Questions about the grid below.
1) What is the top entry of the column that holds the largest entry?
2) What is the last entry in the row that holds the smallest entry?
3) What is the top-right entry?
4) What is the bottom-left entry?
5) What is the 5th-last entry, reading row by row?
6) What is the entry directly above the smallest entry?
7) What is the bottom-right entry?
8) What is the top entry of the column that holds the smallest entry?
[[2412, 7204, 3702, 3784, 7967, 7048, 7125, 2324, 7019],
 [4483, 5748, 6655, 6805, 5984, 3366, 7252, 2272, 4289],
 [4951, 4450, 6274, 6298, 2938, 6251, 4329, 5735, 7316],
 [8997, 5495, 4664, 4424, 5017, 2178, 5360, 8221, 3921],
 [7136, 5820, 4109, 4571, 7294, 4897, 5737, 6433, 2494],
 [3106, 7534, 3848, 4055, 7284, 5570, 6587, 6046, 6421]]
1) 2412
2) 3921
3) 7019
4) 3106
5) 7284
6) 6251
7) 6421
8) 7048

B =
[[  1  -6   0   1  -4   3   0  -1   5   3  -1  -7   0  -7   0  11]
 [  1  -6   0   1  -1   3   0  -1  11   3  -1  -3   0  -3   5  -1]
 [  1   0   0   1  -1  -1   0  -1  -4   3  -1   1   0   1   0  -1]
 [  1  11   0   1  -1   3   0  -1 -28   3  -1  -3   0  -3 -12   5]
 [  1   2   0   1  -1   3   0  -1  -9   3  -1  -3   0  -3  -2   5]
 [  1  -5   0   1  -1   3   0  -1  -2   3  -1  -3   0  -3   0   5]
 [  1  -6   0   1  -1   3   0  -1  10   3  -1  -3   0  -3   3   5]
 [  1  -6   0   1   7   3   0   2   5   3  -1   5   0   3   5  -6]
 [  1  -6   0   1  -1   3   0  -1  15   3  -1  -3   0  -3   2  -2]
 [  1  -6   0   1  -1   3   0  -1   5   3  -1  -3   0  -3   0   5]
 [  1  -3   0   1  -1   0   0  -1   3   3  -1  -3   0  -3   0   1]
 [  1  -6   0   1  -1   3   0  -1  11   3  -1  -3   0  -3   0   5]
 [  1  -4   0   1  -1   3   0  -1  -4   3  -1  -3   0  -3  -1   7]
 [  1  -6   0   1  -1   3   0  -1   5   3  -1  -3   0  -3   1   5]
 [  1  -6   0   1   0   3   0  -1  10   3  -1  -3   0  -3   9   5]]
Counting starts at 1.
Report the top entry of the column that holds the largest entry.
5
Report the entry at row 1, column 3.
0
The entry just right of the largest entry -> 3
Report the entry in row 2 and column 1.
1
Report the entry in row 2 and column 3.
0
The entry directly above the smallest entry -> -4
The entry in the bottom-right corner: 5
The entry at row 2, column 2 -> -6
The entry in the top-left corner -> 1
The top-right entry: 11
Report the entry in the bottom-left corner.
1
Report the entry in row 3 and column 1.
1
Report the entry just right of the smallest entry.
3
The maximum -> 15
The entry directly below the smallest entry -> -9
Report the bottom entry of the column that holds the smallest entry.
10
Report the entry just left of the largest entry.
-1

M =
[[ 16 -16  32   9  35]
 [  7 -32  -2 -24   3]
 [-25 -24 -12 -47 -13]
 [ -7 -16  16  18  23]
 [ 19 -30  17 -15  -9]
 [  0  20 -24  -9  14]
 [ -7  48  17 -19   2]
 [  7 -31 -43  -3   6]
 [  1 -46  -6 -16   5]]
Indices start at 1.
The entry in row 1 and column 2 is -16
Read off the minimum.
Answer: -47
The entry just right of the largest entry is 17
Read off the entry at row 3, column 1.
Answer: -25
Read off the entry in row 2 and column 1.
Answer: 7
The entry in row 1 and column 1: 16
Read off the entry at row 2, column 3.
Answer: -2
Read off the maximum.
Answer: 48
Read off the bottom-right entry.
Answer: 5
The entry just right of the smallest entry is -13
The entry just left of -6: -46
Read off the entry directly below -47.
Answer: 18
The entry directly above -3: -19
The entry directly below the largest entry is -31
The entry just right of -46 is -6
The entry just left of the largest entry: -7
The top entry of the column that holds the smallest entry is 9
Read off the top-right entry.
Answer: 35
Read off the bottom-left entry.
Answer: 1
The median of all entries is -3
The entry at row 1, column 3 -> 32
